In the data rows, the value 500 means zero.
Here are some points, each followed by its number:
487|498|518|544|463|598|529|523|620|572|622|592|425|434|319|603|485|520|512|541|516|371|445|397|524|450|403|580|584|414|506|423|381|421|417|508|497|570|516|500|468|469|350|439|505|398|449|555|409|613|442|377|591|470|558|558 0
474|470|381|538|446|509|565|568|516|473|538|509|475|571|389|529|410|357|566|484|465|511|391|377|516|241|532|483|550|504|540|439|387|461|574|508|376|416|419|395|425|557|657|467|419|450|486|513|534|498|446|433|522|438|572|467 1
626|585|567|529|606|412|422|477|554|556|487|561|518|432|489|514|394|569|445|600|514|562|615|504|393|557|619|477|427|439|560|555|556|413|376|470|404|671|508|543|640|345|505|557|533|413|384|630|590|450|571|509|437|423|298|529 2
379|404|511|443|486|580|515|501|409|559|491|335|385|468|726|622|572|612|326|373|479|499|357|663|465|722|294|546|609|420|235|469|424|528|302|794|676|808|620|723|572|420|290|607|608|545|465|512|449|316|283|551|792|644|499|548 3
415|424|591|341|466|422|498|378|536|293|463|492|603|434|497|376|523|415|521|524|491|687|447|523|565|473|587|553|594|576|458|605|641|623|572|385|512|371|438|432|532|589|608|555|451|567|542|402|556|554|645|586|451|424|515|436 4
305|190|445|640|423|579|676|421|520|452|273|296|345|771|462|435|476|184|194|593|289|  0|438|632|516|492|314|582|526|578|262|475|230|288|586|626|793|613|390|802|421|624|390|437|427|521|565|496|708|260|195|413|524|580|588|517 5
385|441|566|355|555|377|484|450|585|335|492|461|611|448|506|376|479|410|599|530|581|723|389|556|521|397|592|519|564|521|416|548|587|648|604|486|422|425|453|403|598|516|678|602|548|572|430|360|531|500|544|539|462|472|495|431 6
548|590|412|583|476|562|482|617|516|667|601|545|440|629|431|572|551|566|522|510|468|432|498|394|461|483|550|471|467|445|566|341|430|361|501|453|497|499|632|411|441|493|423|395|441|409|527|521|459|523|386|383|452|476|575|635 7
532|451|615|414|521|665|421|461|621|438|535|444|545|326|297|470|537|527|447|581|421|671|410|448|494|438|366|591|671|482|269|541|554|502|353|525|409|476|526|543|533|250|349|575|545|399|369|442|210|566|454|374|588|500|488|474 8
543|449|510|480|628|572|428|564|469|662|537|584|468|559|398|471|604|560|466|592|443|620|439|428|207|375|519|594|419|453|378|497|551|453|409|500|388|430|576|472|492|168|380|509|458|278|451|530|279|356|430|374|445|552|463|559 9
628|615|485|460|788|357|386|467|331|539|450|538|597|607|640|394|461|554|483|575|473|635|685|574|317|666|617|423|221|359|695|596|674|392|545|442|433|428|438|394|588|516|657|660|393|550|601|667|664|419|565|596|245|526|395|440 10
520|572|403|538|499|535|477|559|537|675|611|665|427|600|386|489|513|567|512|504|468|422|484|386|364|578|457|478|491|469|581|399|548|314|467|463|494|527|599|420|442|452|500|317|405|399|553|490|466|585|440|442|411|443|582|632 11
562|589|332|551|436|585|500|669|426|695|637|531|443|584|403|596|560|507|462|534|469|457|385|385|478|487|476|467|512|468|583|354|458|314|499|470|514|510|528|445|414|457|393|391|469|368|564|478|390|507|403|391|466|432|536|600 12
558|579|623|526|636|343|413|331|769|303|430|510|584|300|419|454|390|440|544|515|561|606|616|496|623|525|545|518|489|515|472|560|519|623|511|399|350|557|423|541|622|471|565|477|505|490|434|595|627|507|708|661|458|406|362|445 13
375|476|570|259|494|362|418|379|493|503|602|523|639|465|696|530|698|736|451|369|460|559|624|633|382|651|667|471|636|419|607|558|698|449|387|564|700|743|693|538|618|611|476|547|517|502|615|346|619|468|453|518|469|519|445|624 14
662|559|549|505|696|380|377|458|570|540|492|563|491|438|480|470|387|642|435|569|485|548|639|471|414|627|564|475|442|399|571|560|505|453|381|490|452|643|470|532|596|390|478|517|554|393|394|562|539|488|587|452|453|502|324|521 15
572|594|660|413|551|382|509|346|604|224|489|426|579|290|469|477|460|465|508|611|531|591|536|550|698|598|476|538|499|477|568|619|597|617|498|428|453|579|379|480|633|504|508|671|533|564|499|515|572|577|684|594|553|312|291|447 16
650|468|522|549|405|570|627|535|563|378|419|400|446|332|456|524|325|363|543|495|537|486|387|476|723|381|299|432|506|576|419|569|341|612|535|530|389|413|359|548|385|577|516|606|590|615|391|511|494|626|572|542|569|485|639|291 17
594|600|592|477|580|400|497|355|597|262|550|448|604|287|502|496|450|388|474|508|590|578|606|485|812|568|592|510|563|463|575|599|548|606|457|432|436|550|412|455|665|537|599|626|548|537|405|463|661|553|675|625|492|391|403|445 18
402|493|439|486|334|506|532|509|580|534|677|540|411|498|472|598|545|570|603|383|491|464|415|443|578|445|490|449|749|536|541|334|503|466|469|478|580|577|633|445|508|575|424|335|520|451|587|312|480|567|421|462|666|466|543|625 19
540|461|479|559|435|604|554|564|473|565|464|502|433|544|428|522|345|378|488|514|573|472|416|438|506|401|444|504|415|509|469|541|398|516|513|525|439|421|440|547|341|493|578|507|564|568|535|559|492|616|501|474|491|535|655|394 20
410|313|572|266|479|470|421|513|412|570|554|471|598|546|597|481|650|606|432|433|471|710|447|559|333|531|527|563|598|454|400|609|630|484|411|568|607|454|648|480|541|399|470|567|505|444|522|385|376|489|460|404|446|670|589|563 21
531|523|575|450|545|376|431|436|621|422|531|559|495|312|473|556|494|623|427|523|513|568|563|558|506|542|565|465|563|453|434|571|521|527|381|563|500|714|569|543|667|389|419|564|541|353|421|498|510|445|521|500|535|522|339|569 22
New points follow, each followed by the number of its nearest point above.
455|552|538|511|421|580|580|401|557|401|422|461|583|320|393|518|310|358|518|495|526|390|387|466|733|517|342|539|483|578|489|517|413|601|572|472|385|394|324|568|309|582|543|545|534|691|536|548|416|681|636|502|613|444|675|358 17
457|525|496|826|583|538|661|322|440|320|347|273|374|689|492|418|347|205|355|558|406| 23|625|543|635|587|378|596|302|562|458|446|250|431|586|449|647|615|303|617|513|581|483|489|433|577|506|763|804|289|436|603|516|444|284|468 5
355|527|542|442|567|372|519|380|509|441|632|435|478|564|748|566|672|644|369|359|446|340|711|613|578|824|654|545|512|459|610|401|587|398|371|547|743|803|591|558|629|621|559|498|559|477|600|464|795|397|348|580|582|559|321|743 14
516|504|499|572|390|550|527|553|462|579|457|596|470|529|494|506|460|456|599|441|589|396|496|475|512|509|536|493|463|618|528|452|544|547|575|495|535|463|512|535|369|626|514|393|482|604|551|479|498|588|537|527|475|481|602|486 20
515|453|447|487|384|571|447|616|444|730|560|619|461|588|481|548|598|636|478|451|470|410|496|460|397|533|485|478|548|493|544|414|494|403|460|559|661|521|672|530|378|531|366|384|443|442|546|466|400|534|354|418|425|599|627|593 7
494|464|422|445|414|614|560|624|392|545|528|459|597|475|514|541|449|458|605|476|530|601|374|434|538|428|439|429|565|508|557|511|433|521|479|491|413|394|402|472|403|551|558|562|538|634|506|526|339|653|544|423|566|446|633|332 20
521|468|569|543|518|576|437|454|617|460|596|554|506|437|314|427|517|488|472|660|444|618|427|448|432|491|428|568|583|487|386|489|582|460|451|483|451|516|528|464|566|286|383|474|471|342|440|474|362|518|495|424|487|433|417|612 8
530|543|519|450|447|607|619|532|401|476|407|453|524|434|533|536|455|424|624|429|516|501|418|427|533|403|437|484|542|556|528|516|468|618|478|509|415|349|405|530|348|537|517|502|561|699|567|532|350|673|641|502|567|468|653|416 20
478|485|514|714|694|563|542|435|501|444|473|263|306|690|526|521|429|446|314|500|369|241|575|561|549|636|329|586|474|437|394|469|293|312|432|648|600|711|429|674|565|465|414|560|497|461|506|687|686|202|201|510|621|519|365|579 5
386|459|488|327|554|349|443|461|487|505|630|506|600|475|624|562|668|673|476|428|506|680|545|618|408|607|665|464|621|372|535|489|599|449|383|599|640|696|688|461|640|561|564|543|565|441|565|356|596|399|333|537|503|573|443|657 14
558|565|398|555|490|627|529|621|451|564|419|506|527|452|449|544|371|380|622|593|594|524|457|437|523|382|393|514|414|479|497|510|437|564|573|468|275|258|385|535|325|460|458|492|554|602|482|696|225|597|663|461|524|462|652|310 20
413|457|479|728|640|539|573|368|443|409|472|348|364|708|555|532|414|446|283|503|403|192|565|596|545|699|357|668|466|519|416|408|344|298|449|630|672|727|409|616|575|459|413|490|445|435|599|650|746|333|317|549|638|481|380|620 5
479|437|576|430|523|526|437|519|512|510|533|512|511|541|473|450|584|479|511|521|465|579|485|514|385|462|533|529|543|418|436|524|584|439|471|529|461|456|586|443|551|411|458|496|507|468|510|490|433|525|444|439|493|610|500|510 21
594|504|618|485|533|479|439|511|464|407|417|453|559|329|618|516|468|577|436|438|567|669|573|633|485|489|459|466|493|464|349|717|406|661|398|590|434|544|488|600|549|349|464|665|671|534|233|542|340|496|598|503|500|625|452|349 22
460|521|478|533|384|596|543|567|423|562|482|541|491|576|473|465|554|468|591|413|584|359|472|456|523|575|480|517|520|659|577|487|583|572|627|417|618|395|545|464|414|648|542|356|461|596|581|456|494|636|539|504|516|477|622|487 20
354|466|519|628|569|513|567|377|472|324|491|304|388|603|694|551|442|454|356|421|453|328|508|648|634|743|367|611|540|513|447|442|436|384|432|650|672|764|439|618|625|599|493|528|499|557|558|565|704|360|356|598|683|495|393|549 3
581|435|491|465|541|513|482|508|446|392|380|346|609|445|449|424|443|445|504|605|494|746|399|511|498|331|387|495|427|508|410|652|455|682|549|440|383|285|320|410|482|354|513|722|475|578|334|540|329|453|597|515|427|443|510|271 6
488|524|485|537|334|528|568|520|466|569|473|549|442|527|457|523|537|482|594|461|550|347|493|499|486|500|447|450|473|507|546|439|486|545|583|433|544|358|578|496|381|626|462|372|498|580|573|479|388|529|549|472|479|505|578|512 20
